In the data rows, the value 128 means zero.
Here are some points, one per row:
[137 108 145 172 176 167 222 132 138 179 168 120  92 158 132 101  67 121
 135  93 126 145 129  81 158 109 149  86 155 143 101 116 193 131 136 157
 151  92 138 158 107 121 155  43 150 142 150 162]
[136  94 121 171 149 178 200 107  98 160 151 151  78 152 108 135  63 122
 109  63 120 172 162  85 158 134 135 100 142 136 104  95 186 145 135 132
 152 111 147 162 114 122 163  46 132 109 122 191]
[ 86 171 210 146 157 134 170 139 130 105  83 112 122 154  81 126  96 163
  97 132 100 114 169  26  99  90 115  91 130  74 154  87 139 100  99 103
 114 164 147 138 135 100 136 118 109 153  71 137]
[120 145 132 123 182 129 138 152 203 190 166 119  85 163 124 104  82 160
 103 140 102  76 146  57 129 116 138 104 168 100 179 103 131 102 134  90
 121 143 112 151 152  89 122  65 141 152 209 126]
[ 95 162 162 131 181 108 118 144 165 112 110 114 128 155  86 127  92 163
 100 137  99  85 200  59 100  69 122  97 123  75 190  98 135  86 101  62
  92 163 125 143 152  86 116 111  96 134 145 114]
[113 119 133 169  84 119 143 129 172 144 146 114  89 150 163 184  98 134
 102 172  87 101  47 169 159 185 154  66 133 152 138 150  62 137 167 139
 158 138  72 192  91 119 126 131 130 120 157 106]
[121 107 172 169 123  48 123 144  92 105  83 104 144 107  48  74 112 166
 109  66 117 109 125 161  66  83 129 155 105 136 134 126 189 121 133 111
  85 131 174 114 153 142 103  84 124 156 136  86]
[135 184  95 160  86 175 129 143 120 181 151 146  86 131 111 127  82 134
  36 141 130 153 182 109 154 177  78 186 146 103 149 101 137 161  99 134
 100  83 136 104 128 109 102 151 132 186 182 128]
[124 146 108 142 172  71 118 135  75 109 144 156 151 102  80 138 115 166
 126  91 203 136 138 172  57  64 109  96  91 112 163 117 153  85  66  81
  95 132 122 112 143 157 108 151 100 118 112  73]
[157 167  70  87 126  94 203  97 146 176 101 111 134 143 141 104 107 118
 141 206 158 106 191 150 188 102 125  94 147 118 101 124 168 139 114 172
 178 152 115  93 105 124 137  60 140 160 120 148]
[117 126 128 157  86 117 149 126 180 157 163 124  86 152 165 175 102 135
 108 171  94  92  60 169 171 188 160  61 137 163 140 146  72 140 166 134
 153 143  75 182  84 108 124 113 129 123 162 101]
[109 154 164 133 109 181 205 111  81 124 102 141  83 142  97 149 108 150
  85 106 111 157 197  46 136 150  90 102 150  98 109  72 140 139 113 115
 140 137 162 148 122 124 154 110 134 136  48 178]
[153 159  95  88 118  94 203 107 172 215 156 121 123 145 155 100 114 119
 142 192 139  83 165 154 199 110 136  87 153 134  96 133 159 140 125 159
 162 169 116  99  96 119 133  65 147 167 127 134]
[115 120 143 147  85 128 147 123 183 154 157 130  87 144 176 181 111 129
 103 171  91  97  61 167 153 182 161  71 138 172 137 153  66 143 166 135
 147 142  66 189  86 108 129 121 131 125 165 101]
[ 90 142 195 137 120 155 184 127  85  91  74 130 105 141  80 140 112 154
  95 113 117 157 196  43 103 111  94  99 125  83 126  93 143 129 115 116
 132 135 160 136 132 120 139 127 110 136  24 151]
[141  89  77 167 154 157 171  87  97 164 142 158  88 147 105 145  58 114
 111  71 122 162 176 117 172 138 141 111 130 135 111  96 186 145 137 130
 162 128 135 152 115 118 157  37 118  95 142 198]
[116 126 161  89 122 151 207 140 107 181 205 140 133 181 182 120 139 102
 120 133  84 106 145 124 126 132 205 125 175 215 153 173 123 123 149 131
 103 129 111 173  90 130  84 127 153 131 143 129]
[127 183 107 168 102 179 140 147 127 188 151 140  84 138 112 120  74 139
  37 145 124 149 176  93 153 170  77 176 151  96 147  98 139 156 101 135
 102  83 138 110 129 106 105 142 137 192 183 131]
[136 144  84 139 147 156 171 101 129 129 187 144  69 138 108 144  92 136
 124  62 142 125 222 130 189 157 119  90 130 140 101  58 177 145 134  97
 119 109 126 138 105 109 158  60 140 101 159 164]
[144 139 153  77 123 157 125 146 171 152 157 196 113  51 124 116 137 120
 106 134 106 108 130 143  74  84  58 125 127 136  26 112 139 155 125 113
 107 170  84 133 129 120 157  72 157 133 180 133]
[132 158 134 114  93 130 164 151 196 110 221  94  77 140 136 114 153 151
 180 102 163 100 195 133 198 155 107  81 142 157  89  93 155 142 153 111
 105  85 137 121 106 109 149 101 170 129 144  97]
[118 110 156 120 137  97 159 135 170 151 156 135 149 110 129 125 129 122
 157 137 189 149 180 138  95  48 170  88  95 161 156 181 189 118 103 101
  98  72  84 190 136 128 165 151 102 142 103  63]
[124 148 100 139 168  72 112 123  76 107 143 163 152 106  82 148 115 153
 120  90 201 144 172 174  71  67 109  95  84 107 163 110 153  87  65  79
 100 134 112 117 138 153 116 155  98 108 112  79]
[101 130 105  87  90  73 103 196 155  86 168 203 111 158  84 104 107 126
 126 103 138 101  80 118  53 112 162 119 102 146 172 144 183 102 102 116
  84 104  91 109 129 141 105 121  82 127  92 157]
[117 130 129 154 155  58 126 156  88 105 123 140 151 105  66 104 115 177
 117  63 165 115 110 164  48  63 120 116  94 126 155 130 185  93  78  96
  87 120 144 100 142 159 101 126 107 135 109  73]
[116  87 149 121  96 100 130 190 140 122 184 128 172 174 136 144 143 128
 166 180 120 108 128  81  83  37 148 136 139 162 140 237 177 134 122 103
 119  96 114 150 130 111  86 146 123 115 121 118]
[102 118 163 129 114  91 133 137 121  85 129 119 180 112  91 144 142 129
 153 165 178 146 189 152  71  46 166 138  73 172 152 176 179 125 109  89
  71 106  95 150 122 108 118 169  94 112 139  82]
[118  44 122 113  91  94  91 159 160 114  77 138  56 136 154 162 144 133
 133 172 150 129  73 135  99 140 139  85 133 114 185 214  93 138 177  79
 150 125  86 122 157 129 106 141 116 148  99 115]
[119 160 149 126 158 182 179 124 152 176 161 162  77 130 105 121  76 144
  69 115  95 112 199  60 121 117  94 115 165 125 122  77 155 146 120  95
 111 134 113 154 120  97 153  61 150 152 176 173]
[120 181 117 165 118 181 150 148 136 191 151 135  81 144 111 115  69 144
  40 145 120 142 175  76 150 161  81 164 155  91 149  92 141 150 102 131
 103  88 137 117 130 102 110 129 139 195 185 134]
[123  41 160 108 112 115  99 124 173 133  68 145  68 132 177 153 157 125
 139 152 139 109  93 134 115 133 171 108 128 141 192 222 123 150 181  86
 136 103  82 113 155 108 129 141 110 168 100 107]
[123  39 151 101 105 104 114 150 168 132  80 133  66 148 179 147 153 125
 142 166 145 121  97 118 101 122 163  96 146 138 189 231 122 144 179  82
 140 106  90 121 157 122 114 134 124 168 101 111]
[110 135 118 104  97  75 118 199 161  96 169 183 117 143  67  81  93 115
 129  95 146 112  72 116  50 105 158 127 100 149 163 131 196  98 100 133
  82  92 105 108 125 140 112 109  91 133  91 154]
[ 93 130  99 121 159 138 167  99 125 100 130 177 113 124  76 123  90 121
 131  90 163 140 253 153 114 100 149  93  75 134 152 100 177 101 102  92
  89 172  96 107 120 123 143  84  84 110 103 121]
[119  83 199 140 129 134 108  70 179 134  77 140 123 112 177 157 151 120
 143 153 147 129  89 134 114 142 213 137  94 176 172 180 141 159 162 129
 113  92  73 113 119  83 169 158  89 163 121 102]
[ 97  95 154 179  86  74  94 140 162  89 102 108 108 133 139 200 111 131
 109 168 104 123  79 194 126 140 139  56  75 114 139 168  66 126 164 126
 141 138  62 127  95 120 112 169 105 121 140 114]
[127  96 126 149 102 114 122 191 146  84 127  90 172 144 105 147 127 141
 146 139  97  98 140  69  96  28 106 151 135 134 121 217 196 139 100 103
 136  89 139 175 153 102  97 119 108 100 116  92]
[138 166  61 112 138 130 112  81 103 119 164 178  94 125  99 173 111 135
  95  80 135 122 246 161 164 160 116 117 109 129 144  56 135 132 115  78
 107 147 105 125 114 109 141 105 113  86 158 165]
[113 131 114  74  95 134 166 153 127 181 241 179 103 164 147 138 126  92
  97 130  80  93 156 147 135 150 184 110 149 184 144 150 112 123 139 108
 100 149  93 146  80 116  58 123 123 105 148 140]
[138  89 154  99 131 157 175 115 175 191 142 144  88 168 203 120 136 122
 143 149 133 105 102  89 135 148 198 124 183 194 176 187 149 149 160 115
 132  97 106 176 137 106 147  95 139 170 131 103]
[142 149 104 147 169 126 199 149  91 176 183 149 139 116 131 124  92 143
 119  83 186 147 119 145 106  58  87  72 134 112 120 130 169 104  57 117
 127  63 121 159 130 181 149 147 156 151 114  82]
[102 107 207 187 109 111 112  92 178 110  93 109 145 119 161 182 120 119
 128 166 117 132  76 169 132 128 183 101  62 152 136 164 111 145 157 155
 120 105  61 118  80  87 151 174  86 140 138 108]
[104 120 140 143 122  61 123 168 111  82  99 131 135 112  43  74  99 154
 109  62 137 108 105 153  48  86 140 137  90 142 148 124 204 106 108 113
  73 115 148 102 146 147  99  92 102 145 117 107]
[139 156 114  91 138 153 129 115 162 157 177 204  94  82 106 137 110 130
  77 108 109 104 199 130 103  98  61 117 125 126  77  81 143 152 111  92
 103 160  81 132 126 105 155  67 148 117 192 158]
[130 109 172 169 122  50 122 146  88 106  85  94 155 108  54  86 119 171
 107  72 117 109 137 155  71  71 122 154 104 135 131 139 194 123 126 107
  88 129 176 121 157 134  93  87 123 143 134  76]
[ 98 102 154 111  96  76 115 148 104 100 155 154 146 179 154 180 136 103
 107 145  97 120 179 185 100 110 181  98  93 163 169 187  97 113 153  97
  89 142  64 117  89 120  77 187 104 107 138 134]
These points spread out most along one direction. Take the direction at right angles to it along which they spread out most. Go by this last direction. Where along it does each point below lie, from 0 to 99? 50 is the average, and the first point above lies past it. One standard deviation of the points above along it is 16.
[113 131 114  74  95 134 166 153 127 181 241 179 103 164 147 138 126  92
  97 130  80  93 156 147 135 150 184 110 149 184 144 150 112 123 139 108
 100 149  93 146  80 116  58 123 123 105 148 140] ~ 66
[117 130 129 154 155  58 126 156  88 105 123 140 151 105  66 104 115 177
 117  63 165 115 110 164  48  63 120 116  94 126 155 130 185  93  78  96
  87 120 144 100 142 159 101 126 107 135 109  73] ~ 18
[127  96 126 149 102 114 122 191 146  84 127  90 172 144 105 147 127 141
 146 139  97  98 140  69  96  28 106 151 135 134 121 217 196 139 100 103
 136  89 139 175 153 102  97 119 108 100 116  92] ~ 36
[ 97  95 154 179  86  74  94 140 162  89 102 108 108 133 139 200 111 131
 109 168 104 123  79 194 126 140 139  56  75 114 139 168  66 126 164 126
 141 138  62 127  95 120 112 169 105 121 140 114] ~ 57
[142 149 104 147 169 126 199 149  91 176 183 149 139 116 131 124  92 143
 119  83 186 147 119 145 106  58  87  72 134 112 120 130 169 104  57 117
 127  63 121 159 130 181 149 147 156 151 114  82] ~ 39
[ 95 162 162 131 181 108 118 144 165 112 110 114 128 155  86 127  92 163
 100 137  99  85 200  59 100  69 122  97 123  75 190  98 135  86 101  62
  92 163 125 143 152  86 116 111  96 134 145 114] ~ 38
[130 109 172 169 122  50 122 146  88 106  85  94 155 108  54  86 119 171
 107  72 117 109 137 155  71  71 122 154 104 135 131 139 194 123 126 107
  88 129 176 121 157 134  93  87 123 143 134  76] ~ 23
[135 184  95 160  86 175 129 143 120 181 151 146  86 131 111 127  82 134
  36 141 130 153 182 109 154 177  78 186 146 103 149 101 137 161  99 134
 100  83 136 104 128 109 102 151 132 186 182 128] ~ 58
[115 120 143 147  85 128 147 123 183 154 157 130  87 144 176 181 111 129
 103 171  91  97  61 167 153 182 161  71 138 172 137 153  66 143 166 135
 147 142  66 189  86 108 129 121 131 125 165 101] ~ 78
[119 160 149 126 158 182 179 124 152 176 161 162  77 130 105 121  76 144
  69 115  95 112 199  60 121 117  94 115 165 125 122  77 155 146 120  95
 111 134 113 154 120  97 153  61 150 152 176 173] ~ 60
[121 107 172 169 123  48 123 144  92 105  83 104 144 107  48  74 112 166
 109  66 117 109 125 161  66  83 129 155 105 136 134 126 189 121 133 111
  85 131 174 114 153 142 103  84 124 156 136  86] ~ 24
